In the rows, 128 means zero.
Each path below is one point turned by a fixed rotation once a step. After each direction that follows a path, write how fast that rotation turns it, in deg/step (0 if it stays still).
Each turn is a multiple of 5 degrees from 10 to 175, or 0.
Each row of a path follows its step; steps can be skipped.
Rotation 1:
step 0: [140 132 146 130 142 118 127 120 110 133 136 120 138 123 143 128 135 139
 118 118 136 134 126 123 132 119 137 131 121 122 126 117 137 130 127 134
 126 126 120 126 131 125 128 122 122]
step 1: [137 141 134 132 126 114 137 136 104 139 130 131 125 127 128 121 127 123
 122 135 121 131 124 137 121 124 146 126 140 120 129 124 130 138 126 132
 126 130 133 119 142 117 135 132 132]
step 2: [132 137 133 123 143 119 119 129 121 135 142 140 139 133 120 129 117 130
 122 139 128 150 118 130 125 113 125 127 128 119 119 139 125 130 128 134
 128 120 127 126 136 123 115 126 126]
step 3: [135 136 138 129 139 122 129 125 105 118 132 115 131 125 132 131 142 123
 122 132 129 133 121 118 126 122 135 136 126 113 128 137 126 122 140 131
 126 141 134 135 134 125 113 124 119]
step 4: [137 135 133 136 134 123 130 119 116 141 150 122 120 130 130 119 122 121
 131 128 124 130 137 123 126 119 136 122 134 112 129 125 141 138 128 141
 121 132 127 131 123 111 130 123 121]
step 5: [127 135 135 115 129 122 136 126 121 137 137 131 135 133 135 118 122 131
 121 142 115 144 118 130 132 118 132 131 148 127 134 145 123 133 132 127
 115 139 124 124 127 124 127 127 126]
step 6: [120 147 124 124 136 114 123 117 110 122 132 119 129 136 130 123 129 127
 132 137 134 135 113 131 135 126 132 124 128 116 117 137 137 120 130 134
 124 124 130 130 118 136 121 117 118]
step 7: [146 131 133 127 136 125 136 121 106 135 128 125 134 126 135 130 136 124
 133 122 119 132 123 132 131 128 123 129 127 107 129 124 136 133 131 132
 112 135 124 125 107 122 122 134 128]
step 8: [139 135 133 125 125 114 128 125 127 130 126 126 131 129 131 124 120 118
 139 132 126 149 123 135 126 139 134 126 153 115 134 136 128 139 132 137
 120 123 124 129 130 117 136 120 122]
step 9: [125 138 144 121 142 118 126 116 125 135 131 124 138 133 142 127 134 144
 130 125 129 149 111 121 131 125 132 132 129 122 124 127 125 135 122 130
 123 123 119 123 128 137 123 117 121]
step 10: [135 145 132 128 130 108 140 133 105 136 119 120 121 129 137 129 141 124
 138 130 127 129 122 129 125 131 138 132 125 115 126 123 136 125 124 137
 123 130 131 113 135 129 123 126 133]
Speeds:
[129 127 127 128 129 129 128 125 124 131 130 127 124 131 129 131 131 131
 130 128 128 124 130 130 127 129 131 134 128 126 128 124 130 130 124 124
 130 128 134 131 125 128 127 127 128] => 115
[127 130 131 130 129 132 131 129 131 130 132 123 128 126 127 128 127 124
 129 133 124 127 130 125 126 125 127 128 127 128 130 130 131 128 128 125
 133 129 131 126 131 129 122 126 128] => 40
[130 128 130 130 131 125 128 126 127 130 123 127 132 127 130 130 126 125
 126 130 128 128 129 131 130 130 125 127 127 128 129 125 125 133 131 126
 133 125 128 125 126 132 132 124 129] => 40
[128 128 121 128 132 126 132 129 127 129 126 129 128 130 128 132 132 129
 127 130 131 130 130 125 129 128 125 130 126 126 129 131 129 124 128 133
 132 128 127 127 126 132 125 129 129] => 100
Rotation 2:
step 0: [128 125 143 130 120 133 133 133 136 135 128 123 121 139 130 132 136 130
 123 140 141 134 126 129 129 116 131 146 127 119 123 114 123 126 126 134
 120 121 129 111 118 114 122 116 125]
step 1: [118 125 127 137 147 115 125 131 125 129 139 123 120 122 131 119 136 126
 136 135 144 122 135 120 116 122 132 122 130 126 124 129 140 128 125 115
 128 129 135 129 110 121 136 133 116]
step 2: [132 126 131 124 111 121 128 142 116 125 143 124 120 133 129 120 120 136
 130 130 129 138 119 122 138 131 114 108 129 138 128 137 144 130 128 132
 133 121 127 131 132 129 130 143 123]
step 3: [129 124 123 110 124 112 125 129 126 134 114 137 135 146 127 134 132 120
 130 132 117 120 123 125 123 125 113 131 117 127 144 128 134 123 135 139
 135 130 136 113 130 127 125 127 131]
step 4: [132 126 144 141 124 128 117 128 133 134 121 131 129 136 140 127 139 124
 126 123 134 126 132 126 138 128 146 140 125 115 142 124 132 117 114 130
 127 131 122 118 119 135 116 133 124]
step 5: [112 134 118 128 141 127 122 122 135 142 139 122 133 138 128 114 125 117
 129 131 135 133 133 126 131 136 133 117 144 138 119 124 130 126 111 130
 123 131 126 131 117 121 122 136 131]
step 6: [126 136 132 117 121 119 119 128 114 139 139 136 116 127 126 126 118 137
 123 140 129 133 117 135 135 127 113 131 119 136 113 127 137 130 132 124
 123 129 124 139 126 125 110 119 127]
step 7: [119 125 139 122 123 118 123 137 125 137 130 137 136 140 133 140 131 126
 126 129 122 124 131 139 112 129 128 127 118 121 127 133 126 132 141 112
 152 123 124 119 122 127 135 126 126]
step 8: [135 119 127 138 111 120 137 122 133 125 129 128 128 143 138 132 123 134
 132 136 138 131 124 117 126 125 156 127 122 128 137 134 121 127 123 121
 127 136 127 126 126 123 124 146 129]
step 9: [113 118 110 130 134 124 136 122 120 123 127 117 131 137 130 117 125 129
 134 119 129 132 136 129 142 134 117 134 124 130 117 129 126 122 123 137
 129 140 141 122 120 117 116 138 120]
step 10: [124 138 144 125 125 141 129 131 116 132 133 135 120 132 107 129 131 125
 122 127 126 124 118 129 126 132 120 134 120 133 119 130 135 107 132 129
 120 118 133 123 119 134 116 134 117]
Speeds:
[130 123 128 125 128 131 127 130 131 129 128 131 123 128 124 124 127 128
 126 129 127 129 130 128 128 126 126 126 124 130 131 126 123 127 124 127
 132 132 127 131 122 129 129 128 128] => 0
[126 127 126 127 126 129 134 125 129 128 129 133 130 130 128 128 127 126
 127 130 131 130 129 129 127 130 128 132 129 124 124 129 125 132 130 123
 131 129 123 133 129 127 123 127 126] => 40
[131 129 127 133 128 132 129 127 127 130 127 128 127 133 129 127 126 126
 130 132 127 131 125 127 129 129 126 125 132 131 128 127 127 126 128 126
 129 129 123 128 131 126 133 133 133] => 120
Rotation 3:
step 0: [138 115 118 142 111 123 124 121 123 129 132 121 135 139 116 120 121 142
 135 136 124 127 129 129 121 142 127 131 121 131 138 133 115 143 142 123
 133 130 138 129 135 118 125 131 114]
step 1: [142 125 120 136 121 124 115 118 139 134 123 118 142 130 132 134 128 129
 142 119 135 142 124 134 125 114 120 141 143 127 117 138 122 140 119 132
 122 138 129 124 134 131 135 127 117]
step 2: [152 135 125 124 133 140 131 126 121 136 120 130 124 122 140 123 135 123
 127 111 144 120 117 140 128 145 123 136 128 136 120 127 126 131 127 125
 134 140 127 121 136 129 123 115 121]
step 3: [134 139 140 116 124 124 141 118 125 115 128 140 126 111 116 137 126 135
 124 128 130 134 124 133 135 145 131 134 123 117 116 139 125 141 122 116
 118 131 130 132 142 123 126 128 131]
step 4: [131 147 138 128 134 136 134 126 117 133 125 121 137 132 139 142 130 136
 141 136 127 128 128 134 121 129 134 143 120 121 140 132 131 127 122 117
 116 136 125 147 119 115 137 131 136]
step 5: [142 138 125 116 142 136 144 134 134 125 123 128 126 151 124 135 120 130
 125 115 134 133 135 122 133 125 141 133 128 131 130 126 121 114 111 135
 119 122 138 134 116 127 124 130 124]
step 6: [136 111 134 117 132 135 128 133 123 112 127 131 113 142 121 132 128 132
 138 133 122 141 118 131 131 134 121 124 128 133 127 112 127 122 122 129
 134 112 126 138 130 116 124 116 144]
step 7: [135 128 130 140 132 132 129 124 123 120 134 129 131 136 111 111 136 129
 123 134 118 146 115 117 115 114 123 132 122 117 136 116 134 122 124 124
 123 127 122 135 140 139 124 139 135]
step 8: [149 122 134 142 128 121 116 124 129 124 130 123 133 125 131 123 136 129
 128 129 106 120 119 118 116 139 140 137 130 135 132 126 131 120 124 147
 131 119 128 128 120 130 125 141 116]
step 9: [134 104 116 128 127 126 116 125 125 129 128 133 137 124 122 127 147 130
 131 117 131 120 116 124 146 123 132 116 130 122 119 133 128 125 123 142
 123 134 131 135 133 113 122 138 120]
step 10: [142 128 116 142 136 117 129 110 122 122 138 141 126 130 127 127 145 116
 124 133 134 122 127 148 131 128 116 123 139 124 133 141 138 126 132 118
 133 129 120 126 125 118 129 125 127]
Speeds:
[127 131 132 125 127 131 128 127 130 129 131 129 128 130 131 124 126 123
 130 127 124 128 128 131 128 129 125 129 127 131 127 131 126 123 125 132
 130 132 129 130 126 131 126 131 125] => 115
[126 133 127 130 128 126 128 129 128 127 126 127 122 134 126 128 127 132
 128 130 127 127 129 126 128 127 129 126 125 129 126 126 127 126 126 130
 129 128 131 133 128 131 132 126 134] => 45
Rotation 4:
step 0: [132 123 123 112 144 123 117 127 130 120 117 126 126 125 136 126 136 117
 146 111 136 123 140 135 121 138 118 128 130 131 121 120 119 126 123 119
 139 129 117 131 131 120 132 130 125]
step 1: [136 133 132 120 135 124 120 119 125 119 141 121 128 124 136 113 125 127
 126 127 111 127 134 123 117 137 125 124 129 131 136 133 145 135 127 121
 143 115 116 136 134 114 122 133 121]
step 2: [139 138 124 127 131 139 126 120 135 119 135 128 135 132 135 137 124 142
 131 132 128 134 134 125 123 143 126 133 131 123 126 131 144 139 127 147
 138 136 139 145 135 130 132 120 118]
step 3: [133 121 115 126 132 126 142 139 127 128 123 134 147 131 135 139 138 128
 128 104 126 119 135 138 127 132 126 125 120 130 120 126 138 136 117 134
 140 140 125 130 133 131 136 126 126]
step 4: [128 134 121 122 132 114 124 132 131 133 138 119 143 119 125 120 133 113
 117 129 124 119 140 128 120 137 130 121 114 146 126 126 121 128 129 123
 148 129 128 124 136 132 130 124 118]
step 5: [135 130 130 120 116 129 114 118 138 131 137 128 138 125 140 124 108 119
 138 141 132 127 123 131 122 138 121 138 126 138 122 120 132 135 122 119
 142 131 132 139 127 125 139 124 130]
step 6: [137 123 131 115 133 125 128 130 128 118 125 131 149 128 134 136 123 134
 144 127 131 122 126 130 129 131 118 135 120 109 139 131 128 137 107 129
 139 120 119 133 131 125 125 118 132]
step 7: [132 137 128 126 134 122 147 124 120 138 118 133 141 121 136 131 135 135
 132 130 126 131 137 120 108 136 130 127 128 129 124 132 123 132 129 130
 146 120 119 127 140 119 116 122 114]
step 8: [124 133 114 130 122 132 129 118 112 128 134 128 136 126 129 126 113 126
 133 120 117 133 131 114 122 139 128 139 117 138 104 133 138 126 126 128
 140 130 137 127 137 135 126 129 123]
step 9: [129 124 106 121 126 129 124 138 139 120 131 122 125 126 128 135 126 127
 136 133 135 115 124 119 128 138 118 132 120 133 123 134 137 129 113 134
 146 136 125 114 132 131 129 118 142]
step 10: [131 116 128 121 115 127 136 135 137 129 132 127 143 114 128 125 134 120
 129 134 129 129 131 121 118 125 140 121 121 126 130 131 128 139 130 127
 144 136 115 132 130 107 126 114 139]
Speeds:
[127 129 129 129 130 126 128 130 125 125 128 129 133 127 130 127 131 128
 127 132 124 127 129 124 125 123 130 125 132 133 129 130 128 125 133 126
 131 125 129 131 129 128 130 129 131] => 115
[127 127 125 128 125 126 131 132 128 127 129 131 126 125 128 131 132 126
 131 125 130 129 131 129 126 127 126 122 124 125 130 125 126 127 131 126
 130 126 126 129 126 126 124 130 124] => 110
[126 127 124 127 124 124 124 128 127 127 126 124 125 125 131 126 122 126
 129 131 126 126 131 131 130 128 126 124 130 128 125 127 129 127 130 131
 128 125 125 127 131 132 128 130 128] => 90
[130 126 128 126 127 125 132 129 128 129 123 122 129 127 126 125 131 128
 125 125 126 128 129 127 130 131 129 129 129 131 131 129 125 129 129 126
 126 126 120 127 130 125 129 124 128] => 115
Rotation 5:
step 0: [122 135 137 125 126 129 124 122 131 127 132 131 127 130 130 120 135 136
 141 112 130 129 146 124 135 132 127 119 124 123 135 121 128 124 135 123
 132 147 136 136 148 130 128 128 131]
step 1: [138 139 121 129 126 117 127 113 122 129 124 130 125 129 125 137 129 119
 127 136 124 127 141 117 124 123 143 126 116 131 138 137 118 122 121 125
 136 131 113 134 128 133 118 128 121]
step 2: [127 126 133 141 126 122 127 129 133 128 139 121 138 126 112 121 126 124
 114 125 128 133 125 122 142 141 131 131 127 126 123 138 125 120 111 121
 125 131 126 127 125 120 124 114 142]
step 3: [124 137 130 124 138 135 136 150 123 140 140 134 119 125 127 117 128 135
 139 126 134 125 129 118 125 131 136 124 118 133 131 122 126 134 117 134
 133 131 138 136 119 123 122 126 130]
step 4: [127 125 118 116 128 131 121 136 126 133 116 129 136 137 124 133 127 118
 123 143 126 121 134 126 120 124 143 137 127 136 126 129 125 149 134 128
 131 132 123 126 127 124 129 120 146]
step 5: [127 111 134 130 119 142 128 139 122 127 119 123 137 120 122 123 129 128
 125 119 127 124 120 137 127 127 117 128 129 108 135 131 119 132 124 133
 139 135 124 129 137 130 124 115 130]
step 6: [141 133 136 130 140 137 127 132 129 127 123 138 134 122 134 121 119 134
 127 125 124 124 125 119 118 122 130 138 118 124 126 122 118 123 140 130
 135 112 126 122 124 116 125 130 111]
step 7: [137 119 133 138 134 118 128 119 124 129 130 124 126 126 132 134 128 137
 118 133 134 112 132 133 125 129 134 133 139 125 127 140 133 138 140 130
 116 126 140 122 127 117 141 119 131]
step 8: [131 135 131 130 123 129 144 129 118 124 122 129 128 138 139 119 120 131
 126 132 128 132 116 147 126 131 123 121 129 123 131 130 127 119 136 137
 127 140 146 137 120 139 126 126 126]
step 9: [133 127 127 136 116 128 134 137 126 113 114 134 123 142 132 136 133 133
 120 132 127 131 128 116 139 132 128 131 126 135 119 117 127 132 140 111
 129 123 129 122 123 134 128 140 120]
step 10: [117 115 119 136 120 128 132 122 133 121 135 128 131 129 130 133 129 150
 134 131 130 138 129 119 126 125 116 135 137 126 141 141 128 133 122 127
 117 124 122 135 125 133 139 127 125]
Speeds:
[127 130 135 127 127 128 126 131 129 129 129 131 130 127 132 131 123 126
 132 129 129 131 127 129 127 128 127 124 126 127 135 127 130 129 125 128
 129 130 131 128 126 130 129 126 123] => 140
[131 129 131 129 127 125 127 126 126 128 127 133 125 129 130 128 129 131
 127 127 123 126 124 130 129 125 128 127 126 130 128 129 125 125 130 129
 123 131 130 123 135 128 130 127 127] => 45
[123 129 130 128 132 129 132 128 127 130 126 129 128 127 130 126 130 132
 129 126 131 131 126 129 128 125 130 123 130 127 125 123 124 124 130 128
 129 128 127 132 128 129 125 124 128] => 135
